Each row has a name. After each piece below comes the name of the row it's from, unless a question asks for something else. Each question is about the rows just above it.

Z: [140 140 141 140]
Y: [113  93  93 149]
T: [168 172 158 140]
Repeated in Y: => [93]
Repeated in Z: => [140]
asked: [ 93 149] => Y
Where do [140 140 141 140] appear? => Z

J: [ 92  94 100 109 119 130 141]
S: [140 142 142 110 111 133 126]
C: [ 92 108 108  93  99 108 121]
V: [125 119 113 110 109 109 116]
E: [152 155 160 162 152 138 123]
U: [117 136 152 163 167 171 170]
Q: [125 123 124 124 125 125 128]
D: [134 133 133 133 135 136 136]
L: [100 130 119  94 109  92 172]
Shared by V and S: => [110]
The row with [ 92  94 100 109 119 130] is => J
The value that S holds more than once: => [142]
Which value appears more than once in V? => [109]
asked: [ 94 100 109 119] => J
Repeated in C: => [108]

F: [122 132 120 125 134 139 129 126 114 152 105 127 114 117 132 118 138 118
 126 131 139 148 131 113 128  93 104 128 130 128]
P: [123 125 124 121 122 131 131 118 115 137 122 137 126 115 123 135 134 132
 145 129 119 148 136 115 131  99 114 136 120 129]
G: [133 130 132 127 119 118 127 132 138 113 137 127 137 132 128 140 129 130
 130 130 128 118 127 132 125 145 132 125 120 123]
R: [136 132 130 112  91 104 125 127 138 102 139 138 149 121 122 171 147 136
 155 132 122 131 137 116 120 131 109 129  92 111]
B: [131 124 131 114  97 111 130 119 130 106 144 144 147 120 117 165 137 144
 161 132 108 136 139 119 128 125 120 137 100 121]
K: [134 135 128 120 108 113 126 133 138 114 130 129 139 126 129 151 142 127
 135 136 134 126 131 121 120 134 114 123 108 115]
W: [133 131 131 126 117 117 127 132 138 113 136 127 137 132 128 141 132 129
 130 131 130 119 128 130 124 144 129 124 118 121]
N: [122 132 120 125  91 139 129 126 114 152 139 127 114 117 132 118 138 118
 126 131 139 148 131 113 128  93 104 128  92 128]
A: [133 118 121 120 128 142 134 109 101 151 117 143 118 108 118 126 131 136
 152 125 109 162 139 110 137  77 112 144 127 138]
X: [127 127 125 109  97 117 119 116 119 122 128 146 139 109 118 164 147 138
 119 136 113 153 143 105 127  96 100 138  96 119]
H: [122 133 120 126 136 139 128 127 115 153 104 125 113 117 133 116 138 116
 122 131 141 146 130 114 127  95 104 126 131 128]
[122 133 120 126 136 139 128 127 115 153 104 125 113 117 133 116 138 116
 122 131 141 146 130 114 127  95 104 126 131 128] is in which row? => H
The row with [133 118 121 120 128 142 134 109 101 151 117 143 118 108 118 126 131 136
 152 125 109 162 139 110 137  77 112 144 127 138] is => A

lik: [128 125 128 129 128 128 153]
sila: [127 125 127 128 128 129 131]
kal: [131 126 129 127 132 127 124]
bipif: [130 132 105 157 103 129 138]
tarit: [176 172 129 131 132 171 135]
Where do [125 128 129 128 128] appear? => lik
asked: [125 128] => lik
Where do [129 131 132] appear? => tarit
The value that lik holds more than once: => [128]
The one value in lik and bipif: => [129]
Which value is in both tarit and lik? => [129]

Fefa: [127 119 137 124 128 124 129 132 146 122 138 130 131 132 132 132 124 133
 113 126 124 131 120 135 130 121 118 121 135 143 141 132 107 122 123 110
 130 132 134 131 138 134 118 112 127 127 133 125 120 130 140 141 122 134
 118 117 129 120 119 133 135 120 125 133]
rol: [132 128 119 137 124 120 126 122 121 121 121 126 139 127 117 132 119 122
 136 123 122 129 119 146 148 131 118 123 123 136 117 135 137 127 136 137
 119 145 131 124 122 122 123 142 120 126 125 126 125 126 130 120 127 121
 129 124 122 122 125 123 121 125 125 144]
rin: [122 128 119 137 124 120 126 122 121 121 121 126 139 127 117 132 119 122
 136 123 122 129 119 146 148 125 118 123 123 136 117 135 137 127 136 137
 119 145 131 124 128 122 123 142 120 126 125 126 125 126 130 119 127 121
 129 124 126 122 125 123 121 125 125 144]
Which row holds [132 128 119 137 124 120 126 122 121 121 121 126 139 127 117 132 119 122
 136 123 122 129 119 146 148 131 118 123 123 136 117 135 137 127 136 137
 119 145 131 124 122 122 123 142 120 126 125 126 125 126 130 120 127 121
 129 124 122 122 125 123 121 125 125 144]? => rol

fifo: [157 147  95 127 115 147  87]
nufu: [ 88 132  77 144 123  90 110]
finik: [126 132 122 122 134 125 138]
moz: [123 151 114 114 141 121 151]
Lizu: [110 131 124 140 122 134 142]
Soken: [ 96  98  88 140 125  98 114]
Mek: [121 129 131 128 127 126 131]
Which value is in both nufu and finik? => [132]
Which value appears more than once in finik? => [122]
The value that Soken holds more than once: => [98]

kefo: [132 127 125 148 127 124 132 127 120]
zogak: [121 113 130 118 131 119 134 157 119]
zeti: [120 127 127 160 125 142 129 132 148]
gotak: [125 121 116 134 128 126 136 102 121]
dake: [130 130 121 119 136 127 132  83 138]
vamo: [132 127 125 131 124 124 132 127 134]
nas: [130 124 121 119 136 128 123 154 122]
Tiluf: [130 116 128 113 136 125 119 113 119]
zeku: [132 130 121 147 134 132 125 120 123]
ves: [132 130 121 147 134 136 125  94 130]
Doto: [133 120 135 136 125 127 119 144 116]
[124 121 119] is in which row? => nas
Shared by vamo and Tiluf: => [125]
Which value is in both Tiluf and zeti? => [125]
Where do [132 130 121 147 134 132 125 120 123] appear? => zeku
The value that ves holds more than once: => [130]
asked: [120 127 127 160 125 142 129 132 148] => zeti

ladod: [123 112 118 109 150 133 112 144 115 134 121 100 110 124 120 123  91 133
 139 125 113]
nikom: [151 147 135 144 108 115 144 115 140 115 127 154 135 125 131 129  97 118
 117 120 127]
lave: [152 121 120 132 146 110 155 114 116 112 153 129 114 129 122 115 128 114
 115 129 149]
Rofip: [107 127 128 116 110 169 109 164 129 166 115 121 143 115 124 138 120 165
 157 127 108]
maneb: [121 123 122 108 141 122 133 120 118 115 135  99  98 154 131 129 188 120
 134 100 106]
Tufal: [110 112 115 109 150 123 112 144 115 134 121 100 110 123 120 123 178 133
 139 125 113]
pugob: [121 123 122 108 141 122 133 120 118 115 135  99  98 154 131 129 188 120
 129 102 109]
Sili: [125 153 148 112  99 143 115 143 121 164 109 115 166 129 150 150 126 131
 135  95 105]
Bado: [147 141 135 144 108 115 144 115 140 115 132 154 135 125 131 129  97 118
 117 120 127]
asked: [110 112 115 109 150 123 112 144 115 134 121 100 110 123 120 123 178 133
 139 125 113] => Tufal
asked: [151 147 135 144 108 115 144 115 140 115 127 154 135 125 131 129  97 118
 117 120 127] => nikom
[152 121 120 132 146 110 155 114 116 112 153 129 114 129 122 115 128 114
 115 129 149] is in which row? => lave
asked: [129 150] => Sili
asked: [109 164 129 166 115 121 143 115] => Rofip

zemal: [ 96 109 100  90 124]
vabof: [164 139 110 168 133]
Ruf: [162 120  83 161 132]
Roza: [102  99  95  94 123]
Koven: [164 172 102 172 132]
Vid: [102 145 172 102 125]
Kom: [102 100  92  95  99]
Raka: [110  97  78 101 125]
pober: [164  78  95 166 131]
The one value in Raka and pober: => [78]
Shared by Raka and vabof: => [110]
asked: [110  97  78] => Raka
[102 145 172 102 125] is in which row? => Vid
The value that Koven holds more than once: => [172]
The row with [164 139 110 168 133] is => vabof
asked: [100  92  95] => Kom

Memel: [134 114 120 122 120]
gez: [133 138 132 145 111]
fif: [110 144 139 116 125]
pufik: [144 142 118 126 114]
biz: [133 138 147 129 111]
Zulo: [157 142 118 126 114]
bato: [157 142 118 145 114]
asked: [134 114 120 122 120] => Memel
The one value in fif and pufik: => [144]

denu: [119 114 120 119 140 149 104]
Neno: [132 110 140 132 119 160 128]
tafoz: [ 96 115 116 141 119 154 106]
dek: [ 96 115 109 160 156 113 131]
Fas: [ 96 115 116 141 109 154 106]
Luzer: [112 154 120 140 119 151 119]
zumu: [ 96 115 116 141 109 154 134]
asked: [154 120 140 119] => Luzer
The value that denu holds more than once: => [119]
Which row holds [ 96 115 116 141 109 154 106]? => Fas
asked: [ 96 115 116 141 109 154 134] => zumu
Repeated in Luzer: => [119]
asked: [132 110 140 132 119 160 128] => Neno

mol: [110 110 143 125 110 117]
lobeg: [111 134 114 153  96 135]
makep: [118 115 112 152  94 148]
zel: [134 158 118 121 147 135]
dev: [134 158 118 121 118  98]
nefiz: [120 122 176 148 123 119]
Repeated in mol: => [110]
Which value is in both makep and zel? => [118]
The one value in makep and nefiz: => [148]
Shared by zel and makep: => [118]

guz: [129 127 134 124 137 139 123 138 141 146 120 114 123 138 133 113 154 140
 146 155 153 134]
sivik: [148 102 155 114 140 147 109 124 128 132 112 104 117 132 155 106 115 152
 124 127 130 144]
lasos: [118 147 110 137 111 119 137 120  79 157 124 146 134 128 113 136 121 110
 159 126 139 110]
larug: [114 136 118 127 112 114 136 122 110 136 128 134 148 115 113 145  97 114
 145  91  95 123]
sus: [129 127 134 124 137 139 123 138  97 146 120 114 159 121 136 134 110 113
 128 113 153 134]
Memop: [123 131 122 127 122 126 128 132 164 101 125 129 164 132 120 138 114 122
 113 109 111 122]
asked: [148 102 155 114 140 147 109 124 128 132 112 104 117 132 155 106 115 152
 124 127 130 144] => sivik
asked: [134 128 113 136 121 110 159] => lasos

nit: [ 95 109 156 101 100 110 126 133  95  99 101]
mina: [116 146 140  86 155 102  75  74 165 147 154]
rilit: [109  95 115 156  89 146 140 146 147 146  94]
Repeated in rilit: => [146]
Where do [109  95 115 156  89 146 140 146 147 146  94] appear? => rilit
The row with [101 100 110 126 133  95  99 101] is => nit
asked: [109  95 115 156] => rilit
asked: [ 95 109 156 101 100 110 126 133  95  99 101] => nit

Sidi: [145 108 152 167 151]
kipep: [109 100 100 143 144]
Tusi: [113 105 169 145 138]
suvos: [173 126 110 165 151]
mipoz: [114 137 169 144 137]
sumul: [135 118  97  72  95]
Repeated in mipoz: => [137]
The value that kipep holds more than once: => [100]
asked: [100 100 143] => kipep
The one value in mipoz and kipep: => [144]
asked: [137 169] => mipoz
[109 100 100 143 144] is in which row? => kipep
asked: [105 169] => Tusi

vipe: [ 89  83 157 109 170 173 162 151  84]
vuto: [ 98 105 135 116 101 155  99 127 139]
bola: [ 84 156  85 144  98 158 129  83 100]
gufu: [110 158 151 120 166 128 158  94 106]
sok: [124 156 172 118 165 132 168 130 102]
vilof: [ 84 156  85 144  98 158 129 100 146]
Toka: [168 156  85 139 108 105 160 120 116]
leri: [ 97 141 134  93 110 165 174 170 142]
rap: [135 135 135 116 143 135 162 141 156]
Repeated in rap: => [135]
Which row holds [105 160 120]? => Toka
asked: [108 105 160] => Toka
[168 156  85 139 108 105 160 120 116] is in which row? => Toka
The one value in vilof and vuto: => [98]

putu: [139 155 151 155 102]
kotib: [189 135 146  89 125]
pur: [103 114 130 135  89]
bila: [154 153 151 120 122]
rerak: [140 158 147 154 117]
Guzut: [186 137 150  95 114]
rutu: [150 119 125  99 141]
Par: [ 92 120 108 144 151]
podop: [ 77 103  94 135 162]
Dotib: [ 68 116 154 158 143]
Nerav: [ 93 112 103 133 158]
Which value is in both kotib and podop? => [135]
The one value in rerak and bila: => [154]

vadob: [173 115 133 116 124  77 134 120 126]
zenu: [132 132 137 105 120 157 129 125 120]
Mavi: [ 95 112 119 119 124 145 118 116 134]
Zimap: [ 97 109 134 116 138 141  97 125 136]
dom: [122 116 129 110 123 152 113 125 146]
asked: [112 119] => Mavi
Shared by zenu and vadob: => [120]
[118 116 134] is in which row? => Mavi
Which value appears more than once in Zimap? => [97]

lan: [119 108 139 158  93]
Bol: [106 131 106 158  83]
pov: [105 136 128 155 107]
Sez: [118 139 108  83 141]
lub: [141 121 144 139 104]
Repeated in Bol: => [106]
asked: [118 139 108  83 141] => Sez
The row with [106 158] is => Bol
Shared by Bol and Sez: => [83]
Where do [119 108 139 158  93] appear? => lan
asked: [106 131 106 158  83] => Bol

Nusan: [136 140 124 144 116 149 127 129 134 128 112 135 123 130 123 135 133 138
 136 148 145 128 111 128 131 114 106 114 116 127 127 120 137 129 104 142
 126 134 125 133 139 122 128 128 119 124 106 107 120 135 131 137 125 144
 125 119 125 130 129 142 118 131 126 132]
mibuk: [123 130 125 130 124 117 131 129 129 130 141 127 130 134 130 132 125 109
 137 135 133 136 128 125 144 136 139 133 136 114 124 122 110 132 129 121
 117 114 121 137 109 131 114 131 118 131 138 126 135 123 128 114 141 117
 134 128 118 130 133 123 123 111 143 116]
Tazav: [130 136 129 138 113 135 133 133 131 132 134 127 129 133 131 132 124 117
 131 148 142 127 118 124 141 122 127 127 134 116 128 115 114 133 119 131
 114 119 141 133 113 124 116 134 114 130 126 149 131 127 129 124 139 123
 135 120 121 138 129 131 115 121 142 118]
vot: [127 129 134 141 120 149 118 148 120 116 109 137 113 115 123 133 133 147
 117 122 148 145 117 154 119 134 119 131 113 129 122 132 145 113 119 137
 130 134 120 135 145 129 133 128 119 127 118 112 123 156 124 138 135 138
 133 131 142 112 112 137 129 148 121 139]
tomu: [144 132 124 117 134 132 137  97 144 142 121 123 143 138 128 117 129 142
 131 140 103  89 128  95 116  94 106 105 126 151 146 125 140 146 120 136
 143 148 150 105 144 115 145 123 156 120 107 138 117 101 136 144  91 142
 109 117 119 151 142 133 128 134 112 136]
teni: [130 136 129 138 113 135 133 133 131 132 134 127 129 133 131 132 124 117
 131 148 142 127 118 124 141 122 125 127 134 116 128 115 114 133 119 131
 114 119 117 133 113 128 116 134 114 130 126 114 131 127 129 124 139 123
 135 120 121 138 129 131 115 121 142 118]
Temi: [123 133  99 118 147  86 137  86 145 142 149 125 137 152 128 131 134  96
 172 136 106 130 142  94 155 136 140 116 131 118 124 125 107 147 125 112
 131 116 145 140 113 123 117 123 133 130 139 142 136  90 131 101 120 122
 114 127  96 132 164 116 133  77 136 116]
sufo: [122 126 128 135 132 132 117 142 118 116 115 137 112 116 122 134 135 140
 126 111 140 153 128 154 122 146 131 136 114 128 118 138 142 112 127 129
 135 130 124 138 141 132 131 126 121 128 128 123 127 151 123 129 137 134
 130 137 139 106 117 131 137 136 121 138]
fid: [139 151  89 135 134 109 139  74 161 149 130 131 137 160 123 137 143 108
 187 169 120 117 121  80 162 109 106  88 117 122 129 129 114 158  91 132
 130 126 147 141 127 109 116 121 130 123 106 116 124  88 139 112 105 143
 102 112  84 144 175 134 118  75 132 120]
The row with [130 136 129 138 113 135 133 133 131 132 134 127 129 133 131 132 124 117
 131 148 142 127 118 124 141 122 127 127 134 116 128 115 114 133 119 131
 114 119 141 133 113 124 116 134 114 130 126 149 131 127 129 124 139 123
 135 120 121 138 129 131 115 121 142 118] is => Tazav
asked: [136 140 124 144 116 149 127 129 134 128 112 135 123 130 123 135 133 138
 136 148 145 128 111 128 131 114 106 114 116 127 127 120 137 129 104 142
 126 134 125 133 139 122 128 128 119 124 106 107 120 135 131 137 125 144
 125 119 125 130 129 142 118 131 126 132] => Nusan

dor: [152  93 128 106 120 100 131 162 100 178 142 153 142 126 131 155 106 100
 126 151 111  98 104 101 150]
bupe: [104 112 148 103  83 135  82 141 135 137 149 137 143 106 137 133 147 105
 109 104  96  97 113 107 127]
Rog: [104 112 148 103  83 135  81 141 135 137 131 137 143 106 137 133 123 105
 109 104 102 132 121 110 150]
Rumu: [152  93 128 106 120 100 131 162 100 178 142 137 142 126 131 155 106 100
 126 151 118  98 114 140 144]
Dila: [152  93 162 106 148 100 131 162 100 178 142 153 142  83 131 155 106 100
 126 151 162  98 114 140 144]
[152  93 162 106 148 100 131 162 100 178 142 153 142  83 131 155 106 100
 126 151 162  98 114 140 144] is in which row? => Dila
Which row holds [152  93 128 106 120 100 131 162 100 178 142 153 142 126 131 155 106 100
 126 151 111  98 104 101 150]? => dor
asked: [104 112 148 103  83 135  81 141 135 137 131 137 143 106 137 133 123 105
 109 104 102 132 121 110 150] => Rog
asked: [ 96  97 113] => bupe

morev: [103  84  86 149  93 114 123 114]
saguf: [108 167 148 187 120 129 187 124]
Veput: [ 89 106 145 124 123 148 134 109]
Vodun: [ 89 106 145 124 123 148 134 131]
tol: [134 171 171 182 172 146 185 149]
Raz: [ 78 139 177 159 131 127 162 119]
nug: [174 188 156 118 139 105 139 159]
Shared by tol and morev: => [149]
The row with [ 84  86 149  93 114 123] is => morev

Buvof: [134 131 142 139 137 132 139 142 168 135 139 144 131]
Reg: [132 140 138 157 135 142 149 144 135 136 184 132 169]
mimik: [137 146 170 131 134 150 129 132 150 156 160 132 164]
Zeru: [170 142 176 135 150 137 137 143 136 139 147 135 137]
Zirit: [162 137 184 136 172 132 145 136 177 157 145 151 136]
tomor: [148 169 133 156 149 153 131 169 183 181 136 150 149]
zavi: [132 146 133 131 142 139 137 132 139 142 168 148 131]
lafu: [136 151 183 153 134 171 129 167 137 171 168 146 147]
Vopip: [133 144 141 131 144 147 156 145 149 147 135 138 152]
nevi: [140 144 133 180 156 144 152 169 146 162 150 141 149]
asked: [134 131 142 139 137 132 139 142 168 135 139 144 131] => Buvof
asked: [133 131 142 139 137 132 139 142 168] => zavi
The value that lafu holds more than once: => [171]
asked: [132 140 138 157 135 142 149 144 135 136 184 132 169] => Reg
Which value is in both Zirit and Vopip? => [145]
Which row holds [132 146 133 131 142 139 137 132 139 142 168 148 131]? => zavi

